In the data rows, zero lies at 4.5, halfway between 4 and 5.
Some points, one per row:
[3 3 3 5 4 3 5 4 3 2 4 5 4 2 3 7]
[6 4 5 5 3 4 4 4 5 4 4 4 5 3 5 5]
[1 7 5 3 9 8 3 7 5 8 6 8 3 9 6 0]
[9 3 7 6 0 3 4 3 5 3 4 2 6 3 6 8]
[5 0 1 5 2 1 6 3 1 1 4 3 5 0 1 9]
[2 6 3 4 7 5 4 6 5 6 5 6 4 6 5 2]
[8 5 8 5 1 5 3 3 7 7 4 4 5 6 7 4]
[1 6 3 3 9 7 4 7 4 6 6 7 4 7 4 1]
[7 3 4 6 1 4 4 3 6 3 3 4 6 3 5 6]
[5 5 5 5 5 4 5 5 4 3 4 3 4 3 4 4]
[8 7 9 5 2 6 3 3 7 6 4 4 5 8 7 3]
[4 5 5 4 5 5 6 4 5 4 4 4 5 6 4 4]
[3 4 4 4 6 4 4 5 4 4 5 6 4 4 4 4]
[4 4 4 4 5 3 5 4 4 3 5 3 5 3 4 6]
[1 3 2 3 7 4 7 5 2 3 4 5 5 3 1 6]
[1 4 1 4 8 5 4 5 3 5 6 5 4 3 3 4]
[9 5 8 6 0 4 3 3 6 4 4 2 6 4 7 5]
[4 4 4 4 4 4 6 4 4 3 4 4 5 4 2 7]
[4 5 4 5 6 5 4 5 3 5 5 4 5 5 5 4]
[0 5 0 2 9 6 5 8 2 6 6 8 3 5 2 1]
[3 5 4 4 6 6 4 5 5 7 5 6 4 5 5 3]
[2 5 3 4 9 7 4 6 5 7 5 7 4 6 5 1]
[9 1 4 5 0 0 6 1 1 1 4 0 5 0 3 9]
[3 5 3 4 5 4 5 6 4 5 4 5 4 5 4 4]
[2 5 4 4 6 5 4 4 5 4 4 5 5 5 5 3]
[9 5 8 6 0 5 3 3 5 5 5 3 5 5 7 6]
[5 4 4 4 4 4 5 4 3 4 5 3 5 4 4 6]
[3 3 2 4 5 3 5 5 3 5 5 5 4 3 3 6]
[9 4 6 6 0 3 4 2 6 3 3 3 5 3 5 7]
[5 5 6 5 4 5 4 4 5 4 5 4 4 5 5 4]
[0 3 0 3 9 5 6 8 0 6 6 8 3 3 2 5]
[6 5 6 4 2 4 5 3 5 4 4 3 5 5 5 6]
[7 7 9 4 3 5 3 4 7 6 6 4 4 8 8 1]
[6 6 7 5 5 5 4 5 7 5 5 6 4 6 5 2]
[5 2 1 6 2 3 6 4 3 3 3 5 5 2 3 9]
Here are 10 more points, each followed by its number:
[5 4 3 5 3 3 5 3 4 3 3 3 5 3 4 7] 0
[1 6 3 4 9 7 4 7 5 7 6 8 3 7 5 0] 1
[7 3 3 5 1 2 5 3 4 3 3 2 5 2 4 9] 2
[9 2 6 6 0 1 4 1 4 1 3 0 6 1 5 9] 3
[3 4 2 4 7 4 6 5 3 3 4 5 4 3 1 6] 4
[7 5 6 5 3 5 5 4 5 5 3 3 5 6 6 4] 5
[8 7 9 5 2 6 3 4 7 7 5 4 4 8 8 2] 6
[8 6 7 5 2 4 4 2 5 5 4 3 5 6 5 6] 7
[5 6 7 5 6 7 3 5 7 6 4 6 4 7 6 0] 8
[2 5 4 4 6 5 4 6 4 6 5 6 3 6 5 2] 9
Which two of these numbered points are nearest to each point below, ignoring the 2 directions in which the first points spread most? Their numbers follow each, nearest first.
[8 4 6 6 0 3 5 2 5 2 3 1 6 3 5 8] > 0 5
[2 4 3 4 8 5 5 6 4 4 5 7 4 4 3 3] > 8 1
[5 7 6 5 5 7 5 5 6 6 3 4 4 9 7 1] > 5 0
[2 4 3 3 8 5 5 6 3 5 5 5 5 3 3 4] > 3 4
[9 2 6 7 0 2 5 2 6 1 2 1 7 1 5 9] > 8 0
[6 5 6 5 4 5 3 4 5 4 5 3 5 4 6 3] > 3 1
[7 8 9 6 3 7 2 5 9 7 5 6 4 9 9 0] > 1 9
[4 1 1 5 1 0 6 4 2 1 4 2 4 0 2 9] > 9 6
[4 5 4 4 5 5 4 5 3 6 6 5 4 4 5 4] > 6 9
[7 9 9 4 6 9 1 5 9 9 5 6 4 9 9 0] > 2 1
[3 5 3 5 7 5 4 6 4 5 6 6 4 5 4 3] > 1 6
[4 2 2 4 2 1 6 4 3 3 4 3 4 1 3 8] > 9 2
[9 2 7 7 0 1 4 0 6 1 2 0 7 2 6 9] > 3 0
[4 5 3 5 6 5 4 5 4 5 5 6 4 4 4 4] > 1 6
[1 3 2 3 7 5 6 5 2 4 5 6 5 4 1 5] > 7 4
[7 7 9 5 2 6 3 4 7 6 4 4 5 7 8 1] > 9 6
[2 4 2 4 7 5 4 6 4 5 5 6 4 4 4 3] > 1 9
[7 5 7 6 2 4 3 3 6 3 4 4 5 4 6 4] > 8 1
[8 6 8 5 2 6 4 4 6 5 3 3 6 6 7 3] > 5 0
[0 3 0 4 8 4 6 5 2 4 5 7 4 2 2 5] > 1 0
[5 4 3 5 4 4 5 5 5 5 4 4 5 5 5 5] > 2 0
[9 6 9 6 0 4 3 2 7 5 4 3 5 7 7 5] > 7 6
[1 1 0 4 6 2 6 6 1 3 4 4 5 0 0 9] > 2 3
[9 3 6 6 0 1 6 2 4 1 3 0 6 1 3 9] > 4 3
[6 4 6 5 3 2 5 4 4 1 5 3 5 3 3 7] > 4 3
[5 4 4 5 4 5 4 5 6 5 4 6 4 5 5 3] > 1 8
[9 3 8 7 0 1 4 0 6 1 2 0 6 2 6 9] > 3 0
[3 0 0 4 3 0 7 4 0 2 4 2 5 0 1 9] > 9 6
[2 4 2 4 6 4 5 4 4 4 4 4 5 3 3 6] > 0 2
[7 5 6 6 3 5 4 4 6 3 4 4 6 5 4 5] > 4 8
[3 4 1 4 6 3 5 6 4 4 5 5 4 3 3 5] > 2 1
[3 3 3 5 5 4 5 5 3 3 6 5 5 2 3 7] > 1 6
[1 7 4 3 9 8 4 7 5 9 6 8 3 9 5 0] > 6 7
[6 8 9 4 5 8 4 5 7 7 4 5 5 9 7 0] > 5 4
[4 7 6 3 6 6 4 6 4 8 6 7 3 7 5 2] > 6 7
[5 4 4 5 3 3 5 3 4 2 4 3 5 3 4 7] > 0 3
[9 4 9 7 0 2 4 1 6 2 3 0 6 3 7 9] > 3 0
[3 4 3 5 7 6 4 5 5 5 5 6 4 4 5 3] > 1 8
[4 5 4 4 4 4 5 4 5 5 5 5 4 5 5 5] > 2 6
[8 2 4 6 1 3 5 4 6 3 3 4 6 2 5 7] > 1 8
[9 5 8 5 2 4 4 4 6 4 4 4 5 4 5 5] > 4 8
[1 2 0 4 7 2 5 4 1 2 6 5 4 0 1 9] > 3 1
[8 5 9 5 3 5 4 4 6 4 4 3 5 5 5 4] > 4 8
[1 6 3 3 8 6 4 7 5 8 6 8 3 8 6 0] > 9 6
[0 3 0 1 9 4 7 9 0 5 6 8 3 2 0 3] > 6 9
